In the data rows, 128 means zero.
Every row has a hidden score. In each pair, how much higher is the second row's than the first's? 6 means about the same, 12 much higher and 0 much lower.
[131  96 121 102 129 139 122 116]
[151 148 129 148 158  97 150 137] >> 7
[ 80 132 121 105  84 167  99 128]
[115 135 138 130  83 172  92 130] >> 12
[ 94  99 125 114 115 140 128 119]
[ 92  98 123 113 113 140 129 121] >> 6
[ 90 119 114 101  88 166  98 128]
[ 83 123 117 103  87 167  97 125] >> 5
[159 114 140 144 113 156 102 121]
[138 148 135 155 156 103 147 131] >> 0
[ 97 100 127 114 117 138 129 122]
[144 150 132 150 157  99 148 132] >> 7
[131  91 118 100 127 138 123 117]
[ 96  99 128 114 115 139 132 122] >> 5
[152 142 128 147 153  96 149 142]
[111  94 132 103 122 129 138 129] >> 5
[133  98 117 101 127 136 121 117]
[138 149 134 152 151 103 146 130] >> 6
[131  95 119 100 127 139 124 117]
[125 124 138 129  83 173  92 133] >> 10
[144 144 132 152 160  98 148 133]
[146 151 133 151 157  97 148 135] >> 6
[ 99 101 127 111 115 136 130 123]
[120 101 146 125 122 115 146 147] >> 12
[147 146 131 151 158  96 148 136]
[ 87 120 115 100  86 166 100 129] >> 1
[116 110 145 130 124 116 143 141]
[115 115 147 131 123 116 140 139] >> 6
[163 173 126 155 143 133 123 116]
[ 80 121 116 103  85 167  98 127] >> 2
[146 153 133 151 158 100 151 135]
[ 96 141 118  98 119 122 144 139] >> 0
[163 120 140 142 115 154 106 121]
[119 111 148 130 124 114 143 141] >> 3
[142 146 132 153 157  99 146 130]
[ 85 126 117 101  85 167  99 128] >> 2
[142 147 132 151 158 101 151 133]
[ 62 145 120 108  77 166 103 128] >> 0
[ 96 115 115  99  92 164  99 126]
[141 153 135 152 153 101 148 130] >> 9
[160 171 127 156 142 133 119 111]
[148 150 132 150 157  97 149 136] >> 7
[109  95 133 103 122 128 138 126]
[146 156 134 152 158  98 147 133] >> 6
[120 139 137 126  78 171  92 134]
[144 150 131 149 155  97 145 131] >> 3
[138 149 132 151 152 102 146 130]
[117 131 139 131  83 172  89 127] >> 9
[ 89  95 123 113 109 140 130 121]
[159 169 123 151 139 133 119 111] >> 7
[110  88 131 100 123 128 139 127]
[149 138 128 148 157  97 151 139] >> 7
[ 78 122 115 101  84 168 102 128]
[164 177 129 155 143 132 121 114] >> 10
[135  93 118 100 130 134 126 118]
[ 79 125 118 104  84 167  98 127] >> 1
[149 151 129 147 154  97 148 137]
[149 147 129 149 156  95 145 136] >> 6
[131 110 136 127  83 171  89 129]
[132  95 120 102 128 135 120 113] >> 0
[163 174 128 153 143 132 120 112]
[ 87 117 116 101  89 167 101 126] >> 3
[132  91 120 100 129 133 124 113]
[159 168 125 155 143 134 119 112] >> 5
[162 119 139 138 110 152 102 119]
[131  97 119  97 124 137 119 115] >> 0
[133  94 119 100 129 136 123 116]
[111  95 132 103 122 128 138 127] >> 6
[152 136 126 146 149  94 146 142]
[130  94 118 102 129 140 121 116] >> 4
[116 110 146 133 126 117 145 142]
[147 150 133 151 159  98 150 135] >> 3
[130  88 114  96 124 136 122 117]
[ 77 120 128  97 108 137 134 126] >> 1
[116 111 149 133 125 116 144 140]
[141 147 131 150 153 100 147 131] >> 3
[152 150 129 148 155  96 149 140]
[143 147 132 150 156  98 146 131] >> 5
[ 75 127 117 106  84 167  98 127]
[162 177 126 154 142 135 120 114] >> 10
[161 169 122 152 140 134 120 115]
[ 96 117 117 101  92 164  99 128] >> 4
[116 115 129 122 106 114 141 171]
[131  94 120 100 127 137 123 116] >> 3
[129  97 120 100 124 140 118 116]
[155 137 125 144 147  95 149 148] >> 9
[147 150 132 152 158  97 148 137]
[148 149 131 149 157  97 150 137] >> 6
[162 178 127 155 142 134 119 115]
[149 152 131 149 157  96 148 137] >> 7
[ 96 112 114 100  93 163  99 126]
[144 147 128 147 155  97 147 133] >> 9
[110  88 134 101 123 127 139 125]
[145 151 133 150 156  96 147 133] >> 6
[129 116 138 131  85 172  89 131]
[110  92 136 103 123 127 138 125] >> 1
[118 109 147 130 125 115 142 141]
[ 89 117 114  99  86 166 100 129] >> 0
[142 148 134 152 155  99 146 132]
[142 145 130 150 158  99 146 129] >> 5
[145 148 131 151 157  98 148 133]
[159 173 124 153 139 133 116 112] >> 5
[162 179 128 154 140 133 118 112]
[117 110 142 128 122 115 144 143] >> 10
[141 147 129 148 153 100 144 130]
[ 80 131 117 104  83 167  98 128] >> 2
[109  95 138 107 124 127 137 126]
[143 146 130 150 155 100 150 135] >> 6
[141 147 135 153 158 101 150 132]
[161 113 136 135 109 154 105 121] >> 12
[145 149 133 151 158  97 148 133]
[147 150 133 150 158  98 150 135] >> 6
[115 111 131 121 105 112 139 167]
[148 148 132 151 158  97 149 138] >> 3
[127 118 139 131  86 172  91 131]
[141 144 131 152 157 101 149 133] >> 1
[128  95 117 100 127 142 120 119]
[118 114 147 133 127 117 143 141] >> 10
[ 77 138 119 105  81 167  99 131]
[143 146 131 152 159 101 149 133] >> 11
[130  98 121 104 127 141 119 118]
[ 81 124 118 105  87 168 100 127] >> 2
[145 151 133 150 157  99 149 133]
[115 114 148 131 122 114 139 138] >> 9
[162 115 138 138 111 155 105 121]
[150 147 131 150 158  97 153 140] >> 0
[109  96 137 105 122 127 135 124]
[164 173 129 155 144 131 121 111] >> 5
[159 112 137 138 109 157 101 122]
[150 150 130 150 155  96 149 140] >> 0
[ 98  96 128 113 119 136 128 118]
[159 167 123 151 138 132 116 110] >> 6
[161 171 125 153 142 134 124 115]
[ 89 110 117 102  92 166  99 123] >> 4
[132  97 122 102 127 136 121 114]
[ 81 128 119 104  86 168 100 127] >> 2
[159 113 138 137 107 159 102 126]
[ 84 117 116 104  90 167  98 126] >> 0
[149 145 130 148 156  97 151 138]
[ 90  96 123 116 114 141 130 121] >> 3
[144 144 130 149 156  98 147 133]
[142 148 132 150 153  98 145 130] >> 6
[160 172 126 153 141 133 120 112]
[137  98 120 100 129 135 125 118] >> 7
[152 138 127 148 154  95 146 141]
[109  91 136 104 122 126 135 123] >> 5
[142 148 135 155 160 100 149 132]
[134  97 118  99 127 137 121 117] >> 5
[148 152 132 149 157  97 151 135]
[128  97 120 101 126 141 116 113] >> 5
[158 171 126 154 140 133 118 112]
[ 90 110 115 101  91 165  98 126] >> 4
[154 131 126 146 151  95 150 146]
[119 111 148 130 123 114 142 142] >> 7
[ 79 122 116 103  83 167  98 126]
[159 172 127 153 139 133 118 111] >> 10
[144 149 136 154 159  98 148 132]
[ 85 121 114 100  86 167  99 127] >> 1
[145 151 134 154 160 101 149 134]
[158 116 139 140 107 155 100 120] >> 12
[144 150 130 151 157 100 150 136]
[118 105 146 130 124 115 144 146] >> 10
[147 149 130 151 159  99 149 136]
[155 109 137 142 111 158  98 119] >> 12
[144 151 133 151 157 100 149 133]
[ 68 139 117 107  80 170 105 132] >> 0
[120 108 144 127 122 113 142 143]
[133  95 118 100 129 138 123 117] >> 2
[ 94 143 119 103 120 121 141 136]
[131 100 121 101 127 138 121 116] >> 12
[104 109 115  99  96 160 100 126]
[142 145 132 149 155  97 146 131] >> 8
[162 171 126 154 143 131 119 111]
[129  96 117 100 125 141 120 119] >> 6
[147 145 131 149 157  96 147 134]
[138  97 120  99 127 135 125 120] >> 6
[ 74 130 114 102  80 167 100 129]
[ 96 108 117 101  95 162  97 122] >> 9
[146 151 133 152 156  99 147 134]
[131  96 119 102 128 139 121 119] >> 5
[127 121 142 132  84 172  88 128]
[142 152 134 152 153 102 149 134] >> 1
[145 142 131 152 161  99 153 136]
[ 87 129 120 105  87 168 102 132] >> 2
[127 119 140 131  85 172  88 129]
[133  96 116  99 127 137 122 115] >> 1
[164 172 126 154 144 132 122 115]
[ 84 122 117 103  86 167  99 128] >> 2
[161 174 126 154 141 132 118 113]
[163 175 125 152 141 133 119 113] >> 6
[124  95 118 101 121 144 113 116]
[160 117 141 141 111 156 101 120] >> 12
[144 150 133 151 157  99 148 132]
[121 113 148 129 122 114 142 145] >> 10
[133  94 120 100 129 136 124 117]
[124 125 139 131  84 173  91 131] >> 10
[162 173 126 152 141 133 119 113]
[133  92 119 100 131 137 125 117] >> 7
